Rows swapped in pairs by one turn or mirror: which row each one swaps with
q_642: [ 1.04  0.13 -1.38  1.66 -0.77 -1.25 -2.09  1.16  0.53 -0.98 -0.13  0.27
 -1.47 -1.32 -0.80  0.44 -0.04 -1.22 -0.32  1.73 -2.05 -2.42]
q_627: [ 0.42 -2.50 -0.03  0.95 -1.31 -1.80 -0.91 -0.25  0.50 -1.00 -0.18  1.57
  0.92  0.62  0.00  0.71  0.84  0.27 -1.00 -1.57  0.81 -0.63]
q_297: [-2.45 -2.37  0.60  0.86 -1.93 -0.03 -0.70 -1.03 -1.12 -2.55  0.98 -0.78
 -2.32  0.59  0.38  1.05  1.84 -0.26 -0.65 -0.72 -1.18  0.25]
q_164: [ 0.27  0.65 -2.29  1.16 -1.18 -0.36 -2.80 -0.63 -2.05 -1.98 -0.53 -0.22
 -1.09 -0.40 -0.88  0.53 -1.52 -1.07  1.52  0.91  0.10 -0.49]
q_549: [ 0.38  0.47 -2.63  1.34 -0.78  0.48 -1.24  0.19 -1.81 -1.63 -0.04  2.02
  0.21  0.02 -0.26 -1.55  2.29 -2.31 -0.45  2.03 -0.28 -0.23]
q_774: [ 0.06 -0.73 -2.12  1.68 -2.12 -0.14 -0.23 -1.86 -0.51 -1.36 -0.84  0.00
 -0.21  1.44  2.89  0.65  2.46 -0.53 -1.11  0.33  0.21 -0.13]
q_310: [-0.36 -1.38  1.21  1.73 -2.62  0.73 -0.43 -0.41  0.24 -1.26 -0.08 -0.52
  0.15  1.25 -0.28 -0.01  4.18 -1.34 -0.29 -0.62 -0.08 -1.37]
q_717: [ 0.50 -2.16 -1.61  1.43 -1.37 -0.30  0.11  0.52  0.43 -2.55  1.61  0.13
 -1.49  0.46 -0.52  0.88  2.75 -1.65 -1.03  0.56 -1.81 -2.55]
q_225: [ 1.06  1.74  0.22 -0.51 -1.65 -1.16 -0.02  0.44 -0.08 -1.03  0.01 -1.42
 -0.17 -0.33  0.63 -0.73 -0.20 -1.93  1.36  1.42 -0.19  0.07]
q_872: [ 0.16 -0.12 -1.62 -0.27 -1.47  0.17  0.09  0.38 -1.39 -1.98  0.59 -0.93
 -0.32  0.37 -2.75 -0.51  2.29 -1.43  2.24  1.32  0.16  0.39]
q_536: [-0.37 -0.37 -1.34  2.06 -1.84 -0.99 -1.92 -1.38 -0.62 -0.31 -2.34 -0.06
 -0.82 -0.33  2.46  0.95 -0.22  0.18 -0.78  0.08 -0.25 -0.16]
q_814: [-1.01 -0.69  0.79  0.92 -2.77 -1.85 -0.86 -0.80  0.65 -1.68 -0.04 -0.58
 -1.35 -0.90 -0.85  1.86  0.49 -1.30 -0.79 -2.02 -1.37 -0.59]
q_411: [-1.38  1.48 -1.21  1.25 -1.66 -0.21 -1.78 -0.89 -1.00 -2.26  0.10  1.89
 -1.11  0.99  1.30  0.23  1.24  0.27  0.90  2.00 -2.00  0.07]
q_157: [ 1.46  1.06 -1.03  0.35 -0.51 -0.79 -2.36  0.41 -0.21 -0.14 -0.23  0.26
  0.76 -0.08 -0.05 -1.32  0.47 -0.70 -0.35  2.02  0.93  0.48]
q_777: [-1.50 -3.17  0.57  0.81 -1.22  0.47  0.80  0.73 -2.47 -1.90 -0.19 -0.25
 -1.42 -0.30  0.55 -0.99  1.32 -1.80  0.25 -0.08 -0.31 -0.55]
q_857: [-1.09 -1.20  0.88  0.57 -1.79 -0.37 -0.77  1.00 -0.84 -0.76 -0.97 -1.23
 -0.92 -1.09 -3.06 -0.08  1.56 -0.66  1.78 -0.04 -0.75 -0.08]

q_164 swaps with q_310
q_411 swaps with q_627
q_872 swaps with q_857

Rows swapped in pairs by one turn or mirror: which row each one swaps with
q_845: [-0.47  1.71  0.72  0.55 -1.41 -1.81  0.01  0.47 -0.12  0.18  0.58  0.18
 -0.15 -0.69 -2.11 -1.85 -1.00 -1.53  0.76 -0.75  1.53  1.54  1.20  0.55
 -1.85  1.25  0.38]
q_992: [-1.84  1.01 -0.12  0.87 -1.44 -1.37 -1.87  0.36 -1.37  1.78  1.38 -0.26
 -0.24  0.46 -1.09 -0.60 -1.28 -1.29  0.76 -1.03  1.81  1.59 -0.40 -0.11
 -0.34  4.71 -0.47]
q_184: [-2.62 -0.08 -1.43  0.25 -1.00  0.74 -2.33 -0.39 -1.67  2.26  2.71 -0.45
 -0.78 -0.40 -0.17 -0.96 -1.67 -0.86  0.10 -0.36  0.79  1.53 -2.26 -1.13
  1.38  4.03 -1.25]
q_521: [-0.03  1.20  0.49  1.46 -0.94 -1.50 -0.03  1.10 -0.42  0.29  0.12  0.01
 -0.46 -0.64 -1.76  1.06 -1.01 -1.28  0.85 -0.55  1.45  1.62  1.18  0.68
 -1.64  2.25 -0.24]
q_561: [-0.20  2.60  0.11  0.78 -1.16 -0.96 -0.24  1.01 -0.30  0.22  0.19  0.62
 -0.69  0.04 -1.23 -0.63 -0.70 -1.45  0.60 -0.19  1.13  2.85  1.53  0.75
 -1.35 -0.49 -0.12]
q_542: [-0.28  1.44 -0.45 -0.69 -1.22 -1.43  0.29 -0.46 -0.66  0.89 -0.44 -0.18
 -0.55 -2.79 -1.90 -1.90 -1.31 -1.39  0.58 -0.94  1.63  0.98  1.15  0.53
 -1.41  0.74  0.20]
q_450: [-1.54 -0.26 -1.92  1.18 -0.13  2.40 -1.34 -0.47 -0.01  0.64  2.73 -0.58
 -1.19 -0.20  0.21  0.15 -1.69 -0.95 -0.55  0.60 -0.06  0.83 -1.65 -1.30
  1.21 -2.01 -1.31]
q_756: [-0.26  1.88  0.25  0.58 -1.08 -2.23 -1.74  0.59 -0.40  0.48  0.22 -0.16
 -0.32  0.50 -1.95 -0.33 -1.16 -1.37  0.72 -0.84  1.50  0.62  1.40  0.56
 -1.75  0.90  0.36]
q_898: [ 0.08  0.71  0.84  0.59 -0.80 -0.62 -0.95  0.44  0.04 -0.36  0.21 -0.40
 -0.51  0.77 -1.50 -0.29 -1.16 -1.43  0.16 -1.41  0.73 -0.69  0.87  0.46
 -1.10  3.50 -0.26]
q_399: [-0.43  1.39  0.07  2.08 -0.80 -0.79 -0.58  0.69  0.42 -0.18  0.77 -0.33
 -0.44  1.16 -1.30  0.70 -1.08 -1.55  0.43 -0.39  1.54  0.93  1.24  0.34
 -1.38 -1.02 -0.06]
q_328: [ 0.67  0.44 -3.29  0.88  0.07  1.96 -1.11  1.11 -1.05  1.76  1.65  0.46
 -1.16 -0.90 -0.34  0.11 -1.93 -0.17 -1.38 -1.90  0.53  1.25 -3.09 -0.80
  0.98  0.52 -1.53]
q_847: [-1.04 -0.97 -1.30 -0.30 -0.07  2.69 -1.80 -0.78 -0.39  0.52  2.25 -0.70
 -1.27 -0.66  0.01 -0.87 -1.76 -0.83 -0.86 -0.39 -0.92 -0.69 -2.02 -1.20
  1.54  2.46 -1.51]
q_895: [ 1.54  1.73 -1.74  1.58 -0.56 -0.46 -0.47  2.01 -0.73  1.07  0.09  0.66
 -0.55  0.22 -1.48  0.61 -1.47 -0.64 -0.65 -2.67  1.75  1.28 -0.88  0.46
 -0.99  1.32 -0.63]
q_790: [-1.88 -0.36 -1.80 -0.56 -0.51  2.12 -0.98 -0.97 -0.59  1.29  3.05 -0.16
 -1.04 -2.37 -0.21 -2.61 -1.76 -0.75 -0.48  0.46 -0.42  1.51 -2.34 -1.41
  1.33  0.02 -1.16]
q_702: [-1.41  0.73 -2.01 -0.14 -0.40  2.48 -1.07 -0.30 -0.70  1.13  2.32  0.35
 -1.49 -1.44  0.44 -1.28 -1.36 -0.74 -0.49  0.89 -0.63  2.84 -1.60 -1.03
  1.43 -1.57 -1.45]
q_846: [-1.47 -0.89 -2.12  0.34 -0.02  2.49 -0.95 -0.41 -0.90  1.35  2.56 -0.32
 -1.40 -2.36  0.14  0.30 -1.71 -0.48 -0.36  0.70 -0.58  1.60 -2.39 -1.31
  1.57  0.94 -1.85]
q_235: [-1.22 -0.02 -2.20 -1.51 -0.61  1.42 -0.39 -1.55 -0.96  1.55  1.26 -0.38
 -1.26 -3.97 -0.64 -2.41 -1.83 -0.82 -0.27 -0.09  0.22  0.90 -1.35 -0.96
  0.83 -0.09 -0.91]
q_952: [-1.72 -0.28 -2.40 -0.58 -0.20  1.90 -2.76 -0.90 -0.90  1.58  2.79 -0.53
 -1.27 -1.24  0.02 -1.14 -1.93 -0.55 -0.56  0.46 -0.53  0.49 -2.28 -1.47
  1.57 -0.45 -1.23]

q_790 swaps with q_845
q_952 swaps with q_756
q_399 swaps with q_450
q_846 swaps with q_521
q_847 swaps with q_898

Rows swapped in pairs by one turn or mirror: which row each one swaps with
q_61: [ 0.60 -0.24 -0.16  0.39  3.39  1.47  0.76  1.68  1.27 -0.43 -0.38 -1.43
  0.38  0.12 -0.61  2.30 -0.08  1.76 -0.03  0.60  1.50  0.33 -0.91  0.47
  1.91 -1.89 -0.08 -3.18  1.67  0.83  1.56]
q_949: [ 1.30 -1.93 -0.97  0.63  2.44  3.06  0.67  0.78 -1.88 -1.48  0.28 -3.24
  0.72  0.01 -0.30  3.94  1.90 -1.01 -0.09  0.09  1.00  0.40  0.01 -1.32
  1.64 -1.61 -0.84 -1.02  1.40  0.86 -0.50]
q_594: [-0.72 -2.26  0.30  1.64 -0.62 -0.41  1.40 -1.78 -0.57  0.12 -1.40 -1.15
 -0.71  2.40 -0.77 -0.09  1.75  0.23 -1.98  0.29 -0.64 -2.36  0.01 -1.66
  0.24 -1.21 -1.60 -2.04  1.70 -2.12 -1.10]
q_360: [ 1.17 -1.96 -0.84  2.49  0.85  2.82  0.51 -0.46 -1.89  0.56  0.21 -2.03
  0.90  1.27 -1.03  2.80  1.98 -2.04  0.01 -0.91 -0.18 -0.44  1.38 -2.47
  0.38 -1.75 -1.58 -1.94  1.45 -0.46 -1.20]
q_585: [-0.93 -0.99 -0.85 -0.45  0.77  0.77  0.15  0.98 -0.35 -1.38 -0.18 -3.73
 -0.34  1.25  0.38  2.23 -0.51  2.59 -0.66  0.18  1.45  1.36 -0.55  0.04
  2.81  1.00 -0.19 -1.25  0.42  0.38  0.61]
q_793: [-1.52 -1.37 -0.30  0.05 -0.59  0.12 -0.22  0.19 -0.69 -0.61 -0.60 -3.13
 -0.64  1.91  0.31  1.67 -0.52  2.74 -0.94 -0.34  0.73  0.61 -0.06 -0.14
  2.34  1.68 -0.73 -1.09 -0.20 -0.82  0.05]
q_603: [ 0.70 -2.55  0.15 -0.38  2.66  0.43  1.62  0.04 -1.21 -1.92 -1.53 -1.74
 -0.44  0.69 -0.44  1.95  2.43  1.34 -1.97  1.62  0.64 -1.18 -2.34 -0.93
  0.95 -2.62 -0.46 -1.45  2.29 -0.39 -0.57]
q_466: [ 0.55 -0.72  0.30  2.60  1.58  1.01  1.02 -0.19  1.17  1.68 -0.81  0.36
  0.47  1.56 -1.54  0.64  0.67  0.21 -0.36 -0.25 -0.07 -1.49  0.44 -1.01
  0.10 -2.69 -1.09 -4.19  2.12 -1.02  0.46]
q_519: [-0.76 -1.66 -0.27 -1.13  1.54  0.04  0.68  0.31 -0.72 -2.36 -0.50 -3.64
 -0.31  0.50  0.59  2.06  0.75  2.04 -1.63  1.05  1.27 -0.05 -1.62  0.15
  2.66  0.11 -0.22 -0.65  0.63  0.09 -0.06]
q_996: [ 0.55 -1.35 -1.35 -0.12  2.25  2.91  0.83  1.76 -0.42 -1.29  0.35 -3.53
  0.59  0.75 -0.70  3.71  0.76  0.37  0.31  0.04  1.40  1.19  0.19 -0.52
  2.27 -0.75 -0.31 -1.12  0.87  1.72  0.78]
q_634: [ 0.41 -1.30  0.48  3.03  1.17  0.44  0.90 -1.06  0.42  1.85 -0.17 -0.19
  0.28  1.84 -1.40  0.79  1.32 -1.09 -0.53 -0.31 -0.35 -1.78  0.76 -1.49
  0.26 -2.34 -1.69 -3.47  1.39 -1.69 -0.50]
q_71: [-1.46 -0.79 -1.08 -0.78 -0.37  0.45  1.05  0.87  0.08 -1.80 -1.18 -3.88
 -0.60  1.86 -0.54  0.45  1.00  2.41 -0.70  0.56  1.19  0.71 -0.46 -0.01
  2.54  1.13 -0.54 -1.15  1.23  0.25  0.71]
q_36: [ 0.68 -2.36 -0.44  2.25  0.47  1.96  1.64 -0.85 -0.62  0.78 -0.64 -1.05
  0.38  2.19 -1.89  1.44  2.45 -1.85 -0.67 -0.32 -0.62 -1.96  1.25 -2.32
 -0.22 -2.44 -1.69 -2.09  1.83 -0.70 -0.85]
q_602: [ 0.14 -1.16 -1.05  2.36 -0.30  1.49 -0.55  0.05 -1.06  1.97 -0.03 -1.62
  0.73  2.98 -1.01  1.65 -0.53  1.51  0.08 -1.79 -0.02  1.39  0.93 -2.06
  0.92  0.09 -0.74 -2.86  0.48 -0.84 -0.18]
q_377: [ 0.77 -1.61 -0.84 -0.52  2.21  2.33  2.12  1.26 -0.08 -2.36 -0.85 -3.70
  0.30  0.43 -1.04  3.03  1.97 -0.14  0.01  1.51  1.30 -0.57  0.01 -0.37
  1.68 -2.06 -0.66 -1.00  2.19  1.40  0.71]
q_437: [ 0.39 -1.27 -1.13  2.55 -0.58  2.47  1.19 -0.18  0.00  1.27 -0.45 -2.27
  0.83  2.72 -2.06  1.54  1.03 -1.21  0.80 -0.82 -0.23 -0.80  2.69 -2.08
  0.25 -1.35 -1.57 -2.57  1.66 -0.25  0.05]
q_840: [-1.02 -1.69 -0.16  2.12 -1.24 -0.26  0.25 -1.76 -0.75  1.18 -0.54 -1.67
  0.11  2.77 -0.64  0.14  0.72  0.40 -1.35 -0.86 -0.62 -1.32  0.85 -1.81
  0.68  0.09 -1.45 -2.26  0.52 -2.12 -1.17]
q_551: [-1.20 -2.53  0.73  0.43 -0.56 -0.81  1.13 -1.33 -0.90 -0.84 -1.75 -1.67
 -1.15  1.91 -0.19  0.44  1.62  1.32 -2.27  0.70 -0.25 -2.15 -0.62 -0.83
  0.93 -0.26 -1.48 -1.11  1.03 -2.07 -0.97]
q_398: [-0.03 -1.01 -1.15  2.29 -0.11  1.51 -0.63  0.15 -1.02  1.88 -0.02 -1.78
  0.62  2.96 -0.90  1.66 -0.64  1.73  0.19 -1.76  0.13  1.43  0.88 -1.98
  0.99  0.14 -0.59 -3.02  0.50 -0.77 -0.22]
q_782: [-0.73 -1.18 -0.58  2.04 -1.77  0.94  1.12 -0.48  0.69  0.63 -1.52 -1.86
 -0.38  3.26 -2.12 -0.50  0.98 -0.34 -0.33 -0.35 -0.13 -1.38  1.86 -1.85
  0.50 -0.80 -1.49 -2.55  1.98 -1.31  0.22]
q_811: [-1.38 -1.44 -0.43  0.92 -1.64 -0.18  1.66 -0.97 -0.04 -0.35 -1.84 -2.12
 -0.74  2.89 -1.37 -1.15  2.17  0.86 -1.33  0.27 -0.23 -1.44  0.33 -1.28
  0.81  0.02 -1.51 -1.83  1.90 -1.47 -0.42]
q_3: [ 0.83 -1.50  0.55  0.80  4.13  0.69  1.38  0.74  0.68 -0.53  0.00 -1.33
  0.13 -0.62 -0.18  2.66  1.35 -0.28 -0.89  1.36  1.17 -1.46 -1.21  0.38
  1.40 -2.58 -0.31 -1.95  1.51  0.18  0.53]
q_815: [ 0.39 -0.64 -0.19  0.09  3.46  1.20  0.51  1.49  0.56 -0.97  0.54 -2.69
  0.21 -0.03 -0.13  3.09  0.24  1.04  0.03  0.76  1.75  0.85 -0.96  0.51
  2.72 -1.24 -0.34 -2.14  0.72  0.82  1.06]
q_122: [ 0.35 -0.66 -0.13  3.16  1.79  1.23 -0.03  0.21  0.85  2.62  0.86 -0.83
  0.76  1.35 -0.81  1.94 -0.35 -0.56  0.38 -1.05  0.32 -0.38  1.28 -0.75
  0.77 -1.09 -0.78 -3.28  0.53 -0.69  0.38]
q_824: [-0.54 -1.05 -0.75 -1.13  0.86  1.26  1.42  1.60  0.72 -2.75 -1.43 -3.85
 -0.69  1.02 -0.98  1.46  0.97  1.29 -0.54  1.40  1.76 -0.03 -0.50  0.05
  2.49 -0.64 -0.26 -1.01  2.00  0.84  1.36]
q_784: [ 0.80 -2.59  0.19 -0.48  2.64  0.53  1.62  0.17 -1.27 -1.99 -1.51 -1.80
 -0.26  0.57 -0.39  2.10  2.35  1.30 -1.90  1.61  0.63 -0.99 -2.40 -0.93
  1.11 -2.50 -0.43 -1.22  2.16 -0.28 -0.40]

q_466 swaps with q_61
q_594 swaps with q_585
q_840 swaps with q_519
q_602 swaps with q_784

Rows swapped in pairs by one turn or mirror: which row each one swaps with
q_918: [-0.11  0.76 -2.04 -0.04  0.36  0.19  2.77 -0.18 -0.98  0.45  1.30 -1.02
 -0.48  1.63 -0.55  0.01 -0.03]
q_713: [-1.41 -0.86 -0.71  0.64 -0.26  0.20 -1.43 -0.57  0.06 -0.65 -1.47  1.70
  2.07  1.65 -1.32  1.13 -1.09]
q_708: [-0.11  0.57 -0.68 -0.02  0.29  0.41  1.48  1.14 -0.95  0.47  1.93 -0.64
 -1.57  1.77  1.53  0.86 -0.27]
q_548: [-1.03 -1.27  0.67 -0.04  0.11 -0.06  0.60 -0.52  0.11  0.26 -1.06  2.10
  1.34 -1.68 -0.07  1.55 -2.10]
q_142: [-0.96 -0.28  0.96  1.00  0.75  0.41 -2.01  0.59 -0.28 -0.08 -1.41  0.77
  0.33  1.09 -0.57 -0.40 -2.32]
q_366: [-0.62 -0.83 -1.07  0.64 -0.41  0.30 -0.62  0.21  0.09 -0.09 -0.78  1.15
  1.79  3.21 -1.37  0.28 -1.01]
q_663: [-0.20  0.53 -0.31  0.44  0.66  0.38  2.28 -1.34 -1.07  0.87  2.30 -0.66
 -1.29  0.09  1.58  1.06 -0.40]
q_678: [-0.55 -0.51  0.02  0.55 -0.37  0.76  0.84 -0.34 -0.33 -0.55  2.29 -0.94
 -2.15  1.21  0.71  0.55  1.46]
q_212: [-0.99 -0.21 -1.95  0.36 -0.13  0.08  0.75 -1.45 -0.32 -0.39 -0.89  0.64
  2.04  1.62 -2.50  0.07 -0.70]
q_294: [-1.23 -1.01 -0.04  0.49 -0.10  0.28 -0.60  0.60 -0.01 -0.41 -1.04  1.90
  2.36  2.43 -1.04  0.18 -0.50]
q_241: [-1.32 -0.95  0.42  0.51 -0.09  0.06 -0.97 -1.03  0.22 -0.53 -1.27  1.72
  2.14 -1.02 -1.58  0.40 -0.68]
q_612: [-0.01  0.37 -1.26  0.64  0.49  0.14  1.19  1.74 -0.77  0.55  1.91 -0.61
 -0.28 -1.52  1.31  0.34 -0.65]
q_331: [-0.41 -0.54  0.63 -0.39  0.47  0.10  2.22  0.46 -0.43  0.97  0.80  0.82
 -0.68 -1.63  1.55  1.48 -1.65]
q_240: [-0.29  0.01 -0.07 -0.13  0.65  0.31  1.64 -2.06 -0.75  0.72  2.19  0.14
 -1.53  0.24  1.50  1.22  0.81]
q_24: [-1.34 -0.78 -0.28  1.04  0.08  0.12 -0.39 -2.90 -0.14 -0.29 -0.87  1.54
  2.19  0.00 -1.17  1.26 -1.17]
q_458: [-0.38 -1.02 -1.66  0.54 -0.19  0.07  0.05 -1.08 -0.45 -0.33 -1.54  0.57
  1.03 -2.25 -0.93  1.24  0.91]
q_217: [-1.04 -0.78 -1.24  1.12  0.09 -0.04 -1.07  0.41  0.09 -0.40 -0.67  1.28
  2.39 -1.74 -0.90  0.44 -1.43]
q_633: [ 0.22  0.00 -1.12  0.20  0.01  0.49  1.28  1.31 -0.41  0.62  1.33 -0.42
 -0.51  3.28  0.47  0.12 -0.43]
q_635: [-0.07  0.51  0.41 -0.05  0.40  0.28  1.89  0.61 -0.72  0.67  2.13 -0.64
 -1.40 -0.82  1.31  0.14  0.20]
q_362: [ 0.24 -0.35 -1.60  0.22  0.07  0.19  1.57 -0.18 -0.96  0.21  0.24 -0.61
 -0.87 -2.19  0.57  1.12  1.28]
q_295: [-0.32  0.50  0.89  0.64  0.97  0.59 -0.41  1.43 -0.82  0.57  0.44 -0.52
 -1.68  1.30  1.04 -0.48 -1.93]
q_83: [-0.24  0.11 -0.11  0.02  0.28  0.50  1.70  1.93 -0.74  0.58  1.60  0.11
 -0.51  2.49  1.16  0.06  0.16]
q_463: [-1.29 -1.07 -0.10  0.36  0.11  0.09 -0.61 -3.39  0.03 -0.17 -0.43  1.96
  1.26  0.10 -0.79  1.44  0.15]
q_592: [-1.53 -1.64  0.05  1.06 -0.82  0.58 -1.47 -1.67  0.46 -1.42 -0.41  0.94
  0.68  1.16 -1.63  0.71  0.75]
q_252: [ 0.09  0.19 -0.30  1.22  0.67 -0.08 -0.04 -1.61 -0.82  0.58  2.47 -1.37
 -0.96  0.14  1.92  0.12 -0.96]
q_195: [-0.75 -0.69 -0.28  1.71  0.24 -0.32 -2.11 -2.91 -0.19 -0.30 -0.01  0.38
  1.61  0.05 -0.10  0.19 -1.50]

q_678 swaps with q_592
q_708 swaps with q_713
q_195 swaps with q_252
q_241 swaps with q_635
q_362 swaps with q_458

